In the data rows, 128 means zero.
Some points, each followed by its number:
[101 124  55  86 162 158 183 130] 0
[177 127   0 100  35 160 167 184] 1
[118 154  54  84 122 141 129  95] 2
[105 110 150 159 102 112  97 122] 3
[181  92 132 150  75 170 156 222] 4
[168 135 187 128 145 128  98 134] 5
[138 137 169 145 119 121 120 142] 6
[141 124 142 111 146 118 111 125] 7
[116 153 153 128 141 139 133 120] 8
[ 70 168  12 102 161 146 192 107] 9
[146 190 157  86 181 151  77  28] 10
[112 169 114 104 145 140 144  92] 11
[151  93 173 144 154 145 144 112] 12
[152 109 174 138 119 115 109 150] 13
[144 164 158  97 141 139  69  42] 14
[106 112  96  95 137 134 146 123] 15
[156 115 169 140 140 125 115 141] 16
[129  96 107 133 161 140 127 145] 17
[141  83 143 138 179 164 171  91] 18
[102 135 121 124 117 112 126 115] 19
[120 169 106 104 175 129 154 124] 20
[104 146  69  84 177 152 170 125] 21
[137 121 153 147 115 121 124 144] 22
[157 104 183 145 114 113 103 152] 23
[157 111 155 144 115 109 110 154] 24
[130 124 134  66 143 123 125  97] 25
[156 108 182 146 120 113 101 151] 26
[174 189 187  80 186 144  73  65] 27
[154 107 178 145 119 113 107 155] 28
[129  91 165 152 106 128 104 136] 29
[121 138  81  70 173 124 162 143] 30
[149 113 150 144  99 121 112 151] 31
[124 117  56 165  74 123 164 110] 32
[ 44 171   0 146 103 154 209  76] 33
[118 151  84 122 174 127 140 127] 34
[154 129 167 106 151 122  79  84] 35
[ 65 136  17  90 144 138 179 125] 36
[114 121 144 163  91 121  98 112] 37
[146  90 157 115 125 111  81 134] 38
[136 141 137 132  97 122 123 127] 39
[ 85 132 102  83 137 146 179 137] 40
[147 130 102 149 104 116 131 139] 41
[159  92 163 148 130 145 132 158] 42
[159 131 176 135 133 123 104 142] 43
[ 65 148   9  91 156 144 196 123] 44
[103 174  87 150 146 138 162 122] 45
[117  98  77 116 150 143 167 175] 46
[154 107 184 148 113 115 103 153] 47
[137  85 116 104 158 131 128 149] 48
[158 111 185 147 114 112 102 155] 49
[159 112 174 137 107 124 102 151] 50
[147 112 162 149 103 116 110 141] 51
[160 111 195 161 136 126  93 160] 52
[ 70 156  56 154 104 144 169  83] 53
[ 93 120  55  95 140 137 163 140] 54
[117 103  99 110 160 125 130 136] 55
[104 157  92  80 154 136 103  58] 56
[143 148 124 172 116 139 145 143] 57
[124  85 115 117 126 159 169 175] 58
[ 96 132 133 117 102 135 153 116] 59
[153 108 182 146 118 118 104 150] 60
[ 58 142  75 116 117 151 190  96] 61
[160 128 176 153 132 128 122 160] 62
[153 107 181 144 113 119 101 155] 63
[119 118 141 150 116 118 125 123] 64
[145 121  79 156  85 124 155 143] 65
[ 44 183  25 173  72 148 214  76] 66
[158 101 196 176 125 116 106 156] 67
[ 74 154  48 117 162 139 173  93] 68
[142 136  65 162  85 104 149 132] 69
[137 122 130 127 138 124 140 149] 70
[123 115 110 115 141 138 148 128] 71
[152 110 184 147 118 116 103 145] 72
[160 112 178 142 115 117 111 152] 73
[138 136 130  97 156 150 153 155] 74
[ 91 120  62 116 148 123 149 138] 75
[ 90 133  87 131 111 141 166 109] 76
[118 134 131 108 142 115 119  97] 77
[163 122 183 110 147 123 131 170] 78
[121 113 126 115 110 120 132 129] 79
[136 216 151 124 169 143  70  26] 80
[117 114 180  77 166  56 120 129] 81
[179 151 183 116 163 130  92 128] 82
[107 102  84  84 140 144 160 150] 83
Which two points above are nearest to each new point by angle? Their numbers follow each, nearest first.
[ 37 178  34  99 109 162 212  61] 61 33
[106 122 116 109 130 118 135 111] 15 19
[134 142 163  92 160 133 143 150] 74 78
[106 118  83 147 135 138 143 130] 75 33
[109 123 197 107 134  93 142 146] 81 78
[120 138 129 158  97 122 142 142] 57 65
[162 108 192 162 148 119  87 163] 52 16
[150 115 140 132  97 129 106 134] 31 51
[141 194 137  95 168 147 105  48] 10 80
[103 144  90  95 146 148 198 161] 40 0
[147 112 144 129 124 117 123 147] 24 13
[ 55 154  14 136 125 142 185 107] 33 9
[104 129 131 121 110 123 148 105] 59 19
[128 133 147 112 139 115  95 105] 35 14
[135 112 134 125 123 110 120 161] 24 31
[151 192 222  62 133 131 104 110] 27 82
[169 115  94 118  71 144 141 178] 1 4
[146 103 121 125  96 103 159 131] 79 65
[130 122 198 131 125 118 133 161] 6 13
[133 119 131 134 105 111 132 145] 31 24
[125 118 104  89 149 113 145 143] 30 83
[ 35 207   0 183  58 144 227  84] 66 53
[158 112 156 114 140 115  79 132] 38 7
[ 83 161  85 154 141 112 124 123] 45 53
[148  97 131 135 164 152 152 151] 17 70
[223 163 162 106 196 164 110 158] 82 5
[137 124 163 146 110 117 125 146] 22 6
[157 111 131 149  99 117 124 150] 31 24
[165 138 196 109 142 127  97 136] 5 82
[133 119 109 132 113 156 175 185] 58 4
[168 169 165  83 189 140  81  73] 27 10
[144 172 153 173 122 159 118 149] 57 6
[100 117 106 124 122 119 138 134] 75 54
[128 159 200 107 140 144 121 110] 8 27
[156  95 166 145 141 139 133 128] 12 42
[160 110 146 124 110 129  98 151] 50 31
[172 112 122 109 101 130 121 174] 4 31
[118 123 140  96 133 118 116  75] 77 25
[108 155  72  98 184 140 165 125] 21 34
[163 116 102 152  95 113 131 151] 41 65
[ 52  91  37 152  88 151 169 103] 76 53
[116 119 124 106 123 113 135 125] 79 15
[156  47 206  60  62 102  40  98] 38 50
[140 134 147 124 145 132 130 138] 78 82
[126 141 147 105 149 125 169 171] 74 70
[138 183 142  85 172 147  80  12] 10 14
[ 71  79 174 131 139 115 127 158] 29 3
[110 113 105 162 131 132 149 152] 46 65
[ 80 151 100 155  84 135 158 117] 66 53
[150 113 117 109 132 118  72 131] 38 7
[142 176 145 129 152 144  80  59] 80 10
[111 102 107 119 146 147 161 156] 46 58
[103 152  77 107 173 124 139 111] 34 68
[149 145  71 155 152 119  43 123] 80 34
[163 124 106  95 106 138 112 146] 1 4
[108 165  88  57 183 129 129  63] 56 11
[ 93 124  53 132  77 157 197 143] 76 33
[138 200 140 255 144 126 183 152] 57 45
[ 90 146  91  82 144 126 145  60] 56 11
[ 96 131 106 107 121 122 141 103] 61 19
[119 117  94  82 159 127 156 131] 30 15
[ 84 143  93 115 141 118 116  92] 56 19
[115  84 114 136 102 143 134 143] 58 79
[182  79 236 255 141 118 115 187] 67 52
[175 136 215  93  62 103  84 199] 50 73
[161  90 147 166  97 178 134 177] 4 42
[ 81 127 237  79 148 106 173 164] 81 78
[142 140 107 168 115 124 104 119] 41 69
[151 128 122 157 132 117  83 142] 24 52
[121 113 152 142 119 119 111 136] 29 3
[110 104  82  99 174 159 169 141] 71 0
[148 163 149 104 154 134  71  43] 14 10
[136 174 126 100 172 135  88  45] 10 80
[161 116 131 143  93 122 115 156] 31 24
